128 stands for zero in the data rows.
Some points:
158 130 151 151 145 98 105 63 117 164 173 98 83 133 103 158 96 101 91 147 89 123 117 198 121 125 122 121 103 161 163 121 187 169 160 175 132 109 102 151 100 100 148 174 56 165 98 166 87 94 139 89 124 132 191 98 127 139 168 89 124 127 104 155
143 165 90 66 207 140 157 114 133 118 167 187 101 59 162 149 163 133 117 122 105 145 158 206 119 129 124 138 133 120 120 85 108 168 60 134 75 146 165 137 179 126 171 98 153 97 129 143 135 124 141 94 123 80 121 191 138 115 134 96 96 93 93 113
119 165 159 87 89 129 150 91 101 159 164 152 147 125 124 125 101 93 85 158 98 91 128 63 108 115 119 96 124 62 159 91 103 181 145 102 159 165 107 47 125 80 100 105 158 90 148 118 166 112 142 144 60 131 135 83 106 150 138 82 117 96 140 118
87 99 140 132 141 141 102 100 91 142 127 99 70 115 149 128 170 200 130 35 154 107 103 114 54 145 129 109 136 149 154 151 144 173 144 126 145 115 127 137 106 152 76 121 167 117 175 148 174 184 124 125 120 99 193 157 139 118 171 164 113 101 153 141
106 62 81 145 129 176 213 81 107 106 130 112 113 141 194 175 113 114 121 162 180 124 163 110 176 141 123 173 158 91 140 102 151 116 111 129 120 129 123 133 97 110 179 134 150 122 174 104 122 142 133 133 137 169 170 99 172 196 148 173 141 141 95 140
134 145 183 168 124 201 65 124 127 156 154 169 146 142 130 192 149 150 169 175 153 128 144 146 172 76 98 142 122 93 83 115 136 103 127 161 162 117 165 155 126 102 62 103 117 97 131 145 102 172 152 189 120 73 112 132 135 112 150 123 115 142 120 192
139 115 142 137 76 117 177 133 51 151 128 137 111 96 101 125 148 158 178 145 126 108 51 153 130 105 121 127 119 165 175 169 154 79 133 154 97 177 129 93 129 153 142 98 146 129 124 54 114 95 191 108 145 117 71 114 138 130 123 141 43 137 115 155
168 108 113 106 111 123 148 128 156 171 152 125 147 148 34 176 143 57 165 74 143 151 162 158 141 136 123 116 141 114 155 146 103 122 148 170 109 140 135 143 140 169 84 58 164 137 178 122 127 156 83 72 125 169 142 118 157 141 96 86 169 154 160 139
64 134 128 47 156 128 144 80 103 154 122 114 157 129 140 115 106 155 113 106 105 149 80 156 179 124 183 177 156 110 126 192 145 175 106 152 182 97 123 103 137 150 126 136 152 129 94 119 105 113 97 139 143 90 70 104 107 121 113 133 217 171 139 166
98 133 138 85 81 103 187 100 170 117 94 84 94 98 111 116 116 147 136 131 174 85 177 151 156 111 104 126 70 163 133 96 82 147 160 86 140 149 175 164 129 170 122 65 83 158 93 125 141 93 111 213 153 105 138 101 141 105 151 124 147 110 114 117
100 129 166 145 140 181 120 175 136 128 114 133 45 127 107 216 131 86 130 158 81 141 129 143 112 124 155 104 159 114 131 131 127 130 94 102 148 135 168 86 103 175 131 152 113 99 108 112 126 81 108 129 182 140 168 103 79 102 114 179 126 155 182 47
136 89 128 151 164 144 107 127 65 125 147 91 181 136 97 118 115 149 120 104 84 110 133 140 175 145 90 74 133 156 122 101 150 99 105 96 115 57 148 124 139 137 121 69 167 126 110 212 126 103 104 132 120 173 74 87 94 153 183 156 110 120 97 63
130 135 160 149 93 159 147 141 189 89 97 104 180 115 127 118 143 166 94 127 137 166 154 179 93 138 142 114 114 114 139 146 165 137 134 177 208 119 148 134 144 75 121 129 165 118 119 121 119 62 154 93 70 169 128 122 211 70 114 172 121 123 122 75
127 118 156 81 105 166 131 137 88 104 167 138 116 188 134 77 133 128 113 119 112 138 169 113 127 71 131 97 136 166 105 137 132 115 137 145 56 133 130 203 115 129 107 186 196 141 117 88 148 114 177 157 117 128 171 129 94 94 97 94 155 192 72 99
90 112 113 74 174 137 119 138 120 82 146 155 170 117 68 120 157 121 83 130 123 144 133 132 114 161 66 146 51 144 136 95 154 45 86 88 163 101 84 110 99 148 129 160 73 117 162 69 175 123 120 120 118 118 138 126 144 103 148 118 139 163 161 168
132 120 161 169 117 96 192 159 164 127 139 110 139 137 162 80 135 109 158 201 105 138 97 169 88 209 106 95 161 78 95 153 114 136 79 96 91 82 86 121 144 186 79 118 137 142 82 125 127 166 161 133 115 119 167 123 138 116 155 123 153 126 117 169
171 135 209 91 123 145 113 139 140 87 137 154 143 119 219 126 121 144 166 120 167 171 79 136 151 132 189 96 121 143 160 137 152 102 116 82 149 137 112 163 142 118 181 94 104 155 143 167 181 148 112 126 149 178 145 95 109 135 113 59 108 137 177 140
136 123 133 137 164 148 168 134 104 71 61 105 117 126 142 137 116 72 121 150 101 111 110 104 29 112 143 164 104 100 142 173 137 74 163 169 115 148 144 179 133 90 90 115 108 111 97 156 163 144 77 126 134 98 69 156 122 174 170 92 146 141 119 106
145 131 154 136 76 89 139 68 142 173 147 141 143 64 106 129 94 148 139 118 89 199 153 103 101 144 87 98 205 159 151 127 127 87 94 97 134 170 117 172 126 99 146 179 108 110 128 131 118 151 64 182 113 115 107 168 139 152 103 181 138 141 122 123
151 160 97 144 145 109 91 100 76 120 117 129 88 157 165 69 108 120 135 136 215 57 182 148 124 102 103 74 174 105 119 107 181 86 97 140 129 146 125 124 132 137 119 122 118 132 72 98 122 118 89 72 101 109 108 121 126 104 75 144 148 105 194 139
174 64 132 152 123 162 106 168 113 155 138 132 127 153 112 139 87 162 137 90 130 126 109 57 115 151 116 130 93 80 149 93 123 196 111 125 130 98 100 153 178 88 161 73 77 124 70 50 131 135 111 104 170 97 132 155 132 95 89 134 136 146 78 119
112 71 120 103 165 155 88 90 182 138 128 100 111 163 121 97 102 105 154 135 130 130 54 127 117 156 123 156 111 78 121 83 146 136 159 125 65 163 139 125 137 169 133 151 104 140 183 184 122 92 133 172 59 130 85 135 139 94 56 158 87 146 139 126
113 141 129 137 204 63 125 147 108 145 92 159 114 145 114 74 82 151 151 162 118 177 167 124 117 91 113 131 85 90 101 148 113 152 131 140 209 133 133 132 95 164 138 108 165 178 151 120 105 136 102 140 132 160 166 157 121 189 98 129 49 157 100 123
152 121 93 131 102 114 96 105 180 126 165 96 79 130 103 117 132 113 113 131 118 122 134 141 126 102 208 133 131 130 61 151 121 109 103 136 115 89 94 100 90 76 156 66 131 146 140 79 168 103 130 174 105 187 98 210 81 123 176 156 123 125 149 167
115 133 72 194 164 148 149 130 126 123 174 115 156 100 108 102 155 138 108 146 123 119 151 123 104 65 145 107 110 132 123 184 102 158 189 64 116 168 90 125 131 130 202 115 118 74 117 170 80 189 135 133 136 142 120 97 147 77 121 130 137 182 167 138
175 158 126 123 125 102 123 118 183 88 176 133 170 141 123 145 128 169 109 133 153 50 137 144 106 121 139 206 103 125 182 168 112 128 74 131 125 130 99 146 151 139 78 155 119 133 159 132 108 166 148 127 158 141 124 97 40 158 84 186 115 102 112 85
156 106 75 126 86 137 125 92 117 107 144 182 133 139 133 118 135 169 143 181 135 176 115 90 109 109 129 126 108 188 52 151 156 166 122 154 102 127 163 36 151 137 79 141 71 171 143 148 154 149 112 113 166 130 129 117 171 143 128 114 163 106 131 69
98 129 118 140 179 56 97 132 161 120 75 133 140 148 124 173 106 144 177 139 98 86 179 98 128 103 182 128 197 172 174 144 132 122 143 75 109 72 170 101 160 119 117 140 92 99 151 103 168 117 157 118 90 133 129 109 173 119 112 98 124 143 74 163
114 122 170 107 121 129 107 171 161 201 151 104 131 126 195 72 137 121 172 130 82 82 176 133 162 165 113 155 71 155 134 125 137 89 170 135 125 169 138 59 93 95 128 133 134 79 125 167 136 127 119 71 178 143 139 187 130 142 117 155 173 139 100 132
112 133 129 179 130 160 111 127 177 134 80 113 105 118 106 116 121 117 159 111 190 172 158 129 172 186 95 118 104 164 113 183 115 153 131 160 122 130 108 105 143 122 183 170 140 100 130 103 167 152 150 110 70 61 99 91 46 167 155 89 119 117 121 93
120 163 130 128 180 71 115 132 156 133 123 118 60 106 121 114 181 95 75 160 159 158 54 80 166 130 82 103 154 140 134 129 99 104 146 130 135 90 119 156 101 57 112 91 154 130 168 134 120 129 168 127 193 114 107 94 160 118 76 139 167 105 106 99
97 109 134 68 120 103 84 233 98 120 132 128 161 86 127 161 122 81 90 146 191 129 148 110 75 173 125 142 156 170 108 136 155 149 142 167 101 149 150 98 158 105 155 130 151 170 108 144 82 155 98 173 125 149 139 97 105 104 136 152 104 105 108 184
94 110 97 161 120 140 144 136 130 119 130 170 187 119 144 126 99 117 72 120 152 106 123 168 154 178 180 57 153 148 100 105 71 151 194 122 129 128 114 158 131 117 64 158 105 114 156 113 130 65 120 114 192 96 115 166 119 179 108 130 74 148 152 154
212 199 77 120 139 116 116 144 98 106 119 90 166 153 104 135 175 104 175 120 168 107 85 83 169 171 132 151 162 141 127 125 168 166 114 96 167 185 121 133 105 140 117 150 140 106 99 138 110 83 146 169 127 114 167 193 148 130 171 109 125 174 118 98
131 146 162 151 139 137 162 142 126 100 90 153 156 219 155 160 159 150 101 98 89 125 134 143 125 132 81 139 169 170 147 104 111 154 159 179 118 121 84 98 58 170 173 116 105 126 118 114 109 155 119 182 127 155 89 173 130 117 93 90 138 46 148 123
158 180 146 155 105 98 119 180 99 116 182 154 102 146 107 125 90 143 112 114 103 129 127 91 132 155 156 164 96 117 89 123 103 142 142 122 122 126 192 194 107 183 182 160 146 109 140 138 166 102 144 96 106 121 88 90 184 167 146 179 172 83 161 174
96 145 75 156 32 105 104 130 92 95 45 149 103 76 135 144 172 110 123 129 96 156 131 120 180 114 125 133 78 83 147 110 172 155 131 122 113 104 94 160 157 155 100 151 135 99 119 175 139 139 127 115 127 187 132 159 80 112 86 122 138 102 108 167
144 133 109 190 113 130 114 133 153 126 81 157 169 109 156 73 132 60 161 44 110 118 65 161 91 58 150 143 107 150 127 52 96 120 82 136 126 113 154 96 116 106 142 150 157 142 142 102 97 134 105 152 136 99 166 71 129 136 148 135 154 127 113 140
84 96 150 157 153 114 139 128 172 122 125 164 114 134 126 131 153 166 122 138 98 112 123 47 183 118 139 149 128 140 157 103 102 94 121 151 113 169 105 144 209 120 115 145 163 206 99 128 63 112 121 98 103 129 149 158 124 117 201 114 136 113 208 123
124 119 145 72 94 141 87 119 117 136 120 55 150 111 131 134 108 121 122 85 147 145 131 116 120 78 104 142 145 66 77 179 74 74 136 89 115 81 125 112 148 149 151 171 100 106 132 120 56 104 160 102 156 129 156 157 164 159 135 81 102 54 138 104
135 160 57 95 93 136 163 156 123 197 95 109 122 153 128 145 110 162 109 116 116 137 129 144 129 149 152 148 166 100 115 76 86 82 146 112 160 131 145 135 83 101 129 160 108 205 113 162 158 209 166 78 123 119 100 105 107 70 145 121 87 156 123 104
There is one direction along which these points spread out most. How far along it is each point below, from 0 to 99? 50 is the average, and the first point above lies past it. One standard deviation of the points above along it is 16.
212 199 77 120 139 116 116 144 98 106 119 90 166 153 104 135 175 104 175 120 168 107 85 83 169 171 132 151 162 141 127 125 168 166 114 96 167 185 121 133 105 140 117 150 140 106 99 138 110 83 146 169 127 114 167 193 148 130 171 109 125 174 118 98 27
131 146 162 151 139 137 162 142 126 100 90 153 156 219 155 160 159 150 101 98 89 125 134 143 125 132 81 139 169 170 147 104 111 154 159 179 118 121 84 98 58 170 173 116 105 126 118 114 109 155 119 182 127 155 89 173 130 117 93 90 138 46 148 123 37
168 108 113 106 111 123 148 128 156 171 152 125 147 148 34 176 143 57 165 74 143 151 162 158 141 136 123 116 141 114 155 146 103 122 148 170 109 140 135 143 140 169 84 58 164 137 178 122 127 156 83 72 125 169 142 118 157 141 96 86 169 154 160 139 64
100 129 166 145 140 181 120 175 136 128 114 133 45 127 107 216 131 86 130 158 81 141 129 143 112 124 155 104 159 114 131 131 127 130 94 102 148 135 168 86 103 175 131 152 113 99 108 112 126 81 108 129 182 140 168 103 79 102 114 179 126 155 182 47 66
87 99 140 132 141 141 102 100 91 142 127 99 70 115 149 128 170 200 130 35 154 107 103 114 54 145 129 109 136 149 154 151 144 173 144 126 145 115 127 137 106 152 76 121 167 117 175 148 174 184 124 125 120 99 193 157 139 118 171 164 113 101 153 141 34
144 133 109 190 113 130 114 133 153 126 81 157 169 109 156 73 132 60 161 44 110 118 65 161 91 58 150 143 107 150 127 52 96 120 82 136 126 113 154 96 116 106 142 150 157 142 142 102 97 134 105 152 136 99 166 71 129 136 148 135 154 127 113 140 35
136 89 128 151 164 144 107 127 65 125 147 91 181 136 97 118 115 149 120 104 84 110 133 140 175 145 90 74 133 156 122 101 150 99 105 96 115 57 148 124 139 137 121 69 167 126 110 212 126 103 104 132 120 173 74 87 94 153 183 156 110 120 97 63 66
64 134 128 47 156 128 144 80 103 154 122 114 157 129 140 115 106 155 113 106 105 149 80 156 179 124 183 177 156 110 126 192 145 175 106 152 182 97 123 103 137 150 126 136 152 129 94 119 105 113 97 139 143 90 70 104 107 121 113 133 217 171 139 166 64
127 118 156 81 105 166 131 137 88 104 167 138 116 188 134 77 133 128 113 119 112 138 169 113 127 71 131 97 136 166 105 137 132 115 137 145 56 133 130 203 115 129 107 186 196 141 117 88 148 114 177 157 117 128 171 129 94 94 97 94 155 192 72 99 28
151 160 97 144 145 109 91 100 76 120 117 129 88 157 165 69 108 120 135 136 215 57 182 148 124 102 103 74 174 105 119 107 181 86 97 140 129 146 125 124 132 137 119 122 118 132 72 98 122 118 89 72 101 109 108 121 126 104 75 144 148 105 194 139 28
112 133 129 179 130 160 111 127 177 134 80 113 105 118 106 116 121 117 159 111 190 172 158 129 172 186 95 118 104 164 113 183 115 153 131 160 122 130 108 105 143 122 183 170 140 100 130 103 167 152 150 110 70 61 99 91 46 167 155 89 119 117 121 93 35
119 165 159 87 89 129 150 91 101 159 164 152 147 125 124 125 101 93 85 158 98 91 128 63 108 115 119 96 124 62 159 91 103 181 145 102 159 165 107 47 125 80 100 105 158 90 148 118 166 112 142 144 60 131 135 83 106 150 138 82 117 96 140 118 65
135 160 57 95 93 136 163 156 123 197 95 109 122 153 128 145 110 162 109 116 116 137 129 144 129 149 152 148 166 100 115 76 86 82 146 112 160 131 145 135 83 101 129 160 108 205 113 162 158 209 166 78 123 119 100 105 107 70 145 121 87 156 123 104 63
115 133 72 194 164 148 149 130 126 123 174 115 156 100 108 102 155 138 108 146 123 119 151 123 104 65 145 107 110 132 123 184 102 158 189 64 116 168 90 125 131 130 202 115 118 74 117 170 80 189 135 133 136 142 120 97 147 77 121 130 137 182 167 138 63
